In the rows, zero is written as 128.
The same turns and mirrors carry the whole set onto itself and the rows of a family onto each other. Which other rows belong to the same family as each row named below? List them in the order they appear above.
These 32 rows form 4 families of 8 rows each.
pigo: [119 121 121 149 114 145 154 154 125 103 107 138  94 149 125 147  92 135
 126 172 100 111 142 139 144 170  85 170]
Sotom: [134 169 136 105 161 107  94 130 112 136 107 127 146 139 131 145 150 170
 111 140 152 154 153 120 156 130 124 112]
sozop: [122 119 137 122 120 174 133 107 116 124 106 145 113 144 147 114  74  98
 123 152 124 107  90 150 108 140 105 154]
Dilez: [114 138 149 123 114 136 180 142 159 115 119 154 104 116 109 161 110 131
 117 123 120  93 146 122 140 146  98 187]
Vatem: [119 118 137 129 119 163 164 137 129 126 135 132 111 119 129 150  88 117
 113 120 115  91 119 145 105 177  93 169]
dur: [137 180 139 105 143 114 116 119  95 119 118 122 127 128 125 164 142 174
 110 143 159 138 150  87 151 112 109 116]
gur: [138 169 140 100 146 106 106 124 120 125 116 105 146 139 120 140 155 171
 120 160 154 134 157 106 150 118 129 114]
geseg: [116 109 131 112 117 164 141 126 127 117 112 136  97 155 137 139  83 116
 126 153 131 111  97 148 131 179  86 165]
Mitib: [126 141 160 166 140 118  92 132 130 121  87 149 119 130 124  98 115 155
 126 136 130 134 145 129 167 141 164 105]
bega: [132 130 123 165 113 162 141 122 102 126 101 145 105 140 134 113  83 107
 116 164  85 115 132 148 113 118 113 144]
kemiv: [135 161 152 124 158 108  83 129 141 113 109 144 138 130 139 137 120 174
 121 135 157 162 148 120 151 119 153 111]
Peno: [145 175 143 131 146 101  93 142  89  91  95 125 123 124 133 145 128 165
 103 130 161 130 142 102 159 133 115 117]
kuzap: [135 158 151 112 137 116  99 117 144 122 128 117 135 135 122 137 131 179
 132 155 153 149 159 106 147 109 158 104]
nomi: [123 164 146 108 157 117  94 124 130 134 123 137 147 132 136 144 134 180
 128 146 152 162 160 111 151 121 140 111]
Neloz: [114 108 113 120 120 170 151 140 135 108 123 130  99 143 128 151  83 107
 114 145 101  97 119 146 123 167  97 150]
Sog: [111 126 135 114 127 172 161 122 144 111 123 149 124 111 133 139  86  92
 110 125 108  80 117 134 103 125 114 159]
reva: [132 165 150 121 131 131 104 112 114 125 134 135 117 124 128 154 115 181
 125 140 152 157 157  87 145 104 144 100]
Gel: [146 165 141 122 161  97  83 133 122 115  95 133 137 136 135 137 136 163
 104 128 159 156 143 129 156 128 136 110]
Sif: [119 145 156 129 133 130 128  95 155 155 118 149 113 136 108 133 129 171
 134 145 133 152 149 113 157 106 161 104]
fodis: [149 166 144 120 147  95  87 139 114 107  96 107 141 135 124 125 146 159
 108 140 157 126 149 119 156 132 137 112]
gisa: [110 129 159 107 118 172 147 106 135 135 120 157 125 118 137 121  86  97
 120 120 134  92 100 133 108 135 116 168]
dife: [125 149 152 137 112 153 167 111 136 139 113 161 115 108 116 130 101 102
 105 116 104  96 136 131 110  96 127 162]
feb: [140 163 155 147 135 118  81 136 108  95 112 137 111 122 137 136 101 172
 117 127 152 149 150 100 153 124 149 101]
Tib: [146 156 155 132 137 103  81 134 138 104 108 119 129 132 125 123 122 167
 119 137 155 141 151 118 153 125 164 101]
busuv: [115 127 144 130 127 168 165 123 128 123 135 142 129 107 138 142  85 112
 117 125 116  86 117 138  91 149 102 172]
gibas: [132 112 125 139 122 163 160 126 129 115 128 130 100 135 132 151  76 116
 112 135 113 107 106 154 101 165  97 160]
zomik: [122 162 140 106 155 106 150 104 136 137  97 133 134 143 110 150 164 171
 124 167 147 128 141 109 162 113 109 134]
mogog: [102 118 133 109 121 167 161 144 149 111 130 141 114 118 125 153  92 107
 113 123 110  80 128 133 123 163 102 165]
fosim: [128 159 142 142 161  95 112 140 110 103  68 133 140 136 126 115 150 153
 115 158 143 110 138 126 172 148 112 134]
bine: [128 121 133 139 128 167 162 113 130 112 127 139 118 124 142 142  71 111
 116 142 113 100 104 149  87 137 103 163]
kareb: [122 116 116 127 125 175 150 121 129 108 115 138 110 136 137 137  78  93
 109 147  97  96 108 147 104 129 108 145]
kuz: [103 120 152  95 113 164 155 125 146 130 126 147 110 130 128 145  95 116
 124 121 141  94 108 133 130 174  96 178]

Which other rows belong to the same family as pigo? Dilez, Mitib, bega, Sif, dife, zomik, fosim
Which other rows belong to the same family as kuz? sozop, dur, geseg, Peno, reva, gisa, feb
Which other rows belong to the same family as kareb? gur, kuzap, Neloz, Sog, fodis, Tib, mogog

The same turns and mirrors carry the whole set onto itself and the rows of a family onto each other. Which other rows belong to the same family as each row named below? List them in the order they appear above.
These 30 rows form 5 families of 6 rows each.
Nati: [129 119 102 131 146 133  99 139 121 141  96 136  84 129 143  98]
Kilu: [131 109 141  95  99 150 133 154 144 152 169 117 118 110 152 139]
nof: [141 121 147 101 116 115 136  91  97 116 160 117 120 148 117 101]
Vav: [138 125 156 135  95 119 138  91 131 108 100 121 130 140  99 106]
debi: [134 131 138 141  83 115 126 148 144 128 127 112 173 107 138 155]
Nas: [104 116 114 153 129 135 145 120 121 111 115  85  92 132 145  93]
manag: [141 124 137 100 126  97 125 178 154 131 143 141 118 108 115 101]
Lif: [113 117 115 162  95 148 124 130 149 115  92  90 134 112 119 118]
fabi: [153  92 122 159 123 143  88 137 161 137 110 130 123 129 132 113]
giku: [144 145 136 120 149 100  96 109  91 133 129 148 124 146 128 140]
lifat: [107 114 123 153 129 175 135 119 141 122 127 106  78 132 139 126]
Dod: [135 160 133 155 139 103 123 136 129  96 146 159 131 134 105 150]
Tadaz: [117 110 124 159 140 173 121 124 143 127 135 117  80 136 147 135]
vata: [115 159 134 108 122 105 130  98  83 117 110 118 122 133 110 124]
lifa: [131 131 179 116 126 124 151  94 118 121 152 124 105 149 129 140]
pebop: [134 138 137 138 129 110 123 103  94 113 172 113 148 145 136 153]
Mezik: [134 119 106 149 159 134  86 156 149 119 139 136 110 121 101 118]
gesif: [ 99 146  92 154 135 134 115 140 111 125  91 107 107 116 145 129]
kez: [132 106 114 170 159 129 109 132 129 126 137 115  99 143 166 117]
gizil: [129 150 104 112 104 118 109 163 108 144 136 140 144 105 155 153]
gobod: [101 136 102 141 130 140 122 146 139 101 121 101 112 108  83 107]
gen: [131 137 111  78  88 123 126 151 111 145 122 139 119 106 136 106]
buno: [128 137 174 129 131 122 146  99 117 120 157 123 115 149 136 159]
kelel: [153 127 152 168 123 113 105 106 134 116 122 139 150 146 124 151]
nuv: [116 135 102 128  78 137 151 155 121 121 156 112 137 107 163 133]
Foso: [158 103 151 105  83 116 122 140 153 142 123 134 141 118 126 103]
mimu: [131 150 140 120 119 108 145 124 129  93 130 152 107 132  83 101]
nir: [112 151 126 127 118  98 138 180 143 116 140 113 144  96 119 140]
Legus: [151 107 113 109  95 134 129 156 132 139 165 145 116 121 165 105]
pugag: [119 120 137 102  93 151 141 154 139 145 165 104 125 105 151 150]

Which other rows belong to the same family as lifat? Kilu, Tadaz, lifa, buno, pugag
Which other rows belong to the same family as Legus? nof, Nas, pebop, kez, nuv
Which other rows belong to the same family as debi? Vav, Lif, fabi, kelel, Foso

The same turns and mirrors carry the whole set onto itself and the rows of a family onto each other. Which other rows belong to the same family as each row named below? List them in the order they appear above.
These 30 rows form 10 families of 3 rows each.
sir: [161 148 111 145 186 104  97 135 106  75 141]
sume: [161 146 112 147 212 113 101 134 108  78 135]
seke: [158 115 118 148 149 198 155 124 112  80 128]
rofi: [164 162 110 135 203 112 111 125  98  89 122]
gafog: [155 109 116 134 152 170 164 137 137  94 110]
tubez: [161 103  90 146 147 176 163 133 119  91  99]
kofud: [167 144 110 139 214 112 127 137  92  75 132]
zuz: [104 119  73 154 158 159 116 112 101  48 103]
bifa: [117 126  95 140 156 168 120 101  84  38 126]
Kural: [170 112 112 132 150 172 160 131 113 109 119]
guluz: [182 133 112 147 204 120 106 137 118  97 116]
riva: [112 138  71 165 159 171 121 117 102  49 103]
rif: [165 102 114 142 162 181 144 158 116 103 125]
zuf: [159 151 111 139 202 103 113 136  99  73 130]
peguz: [164 106 117 137 158 173 156 144 129 106 119]
Fus: [139 143 114 143 205 106 115 148  95  93 112]
bibaf: [179 111 102 155 164 172 150 120 137 103 113]
lin: [104 122  74 146 172 160 112  94 100  60 121]
baro: [177 100 124 130 162 154 134 145 129 103 128]
kir: [109 123  82 154 170 194 131 118  97  61 111]
Fuz: [166 124 124 147 138 172 132 153 113 108 130]
zab: [165 108 118 149 157 176 164 148 121  96 129]
pur: [110 127  69 152 165 170 121 102  96  52 111]
Rivur: [101 133  86 156 163 133 113 119  80  56 106]
Migan: [148 158  95 159 189  98 116 126 100  64 123]
galus: [162 146 122 140 203 119 127 143  93 104 139]
sokem: [122 125  69 163 152 176 105 128  83  68 101]
Retot: [115 142  85 135 171 153  99  97 102  44 113]
fana: [110 131  73 136 161 166 118 103  87  58  98]
pafo: [171 165 105 152 184 123  92 141 100  68 117]

Which other rows belong to the same family as kir? baro, Migan
Which other rows belong to the same family as zuz? sume, zab
Which other rows belong to the same family as bifa? Fus, bibaf
Which other rows belong to the same family as pafo? Fuz, sokem
Which other rows belong to the same family as kofud? gafog, lin
Which other rows belong to the same family as riva? sir, rif

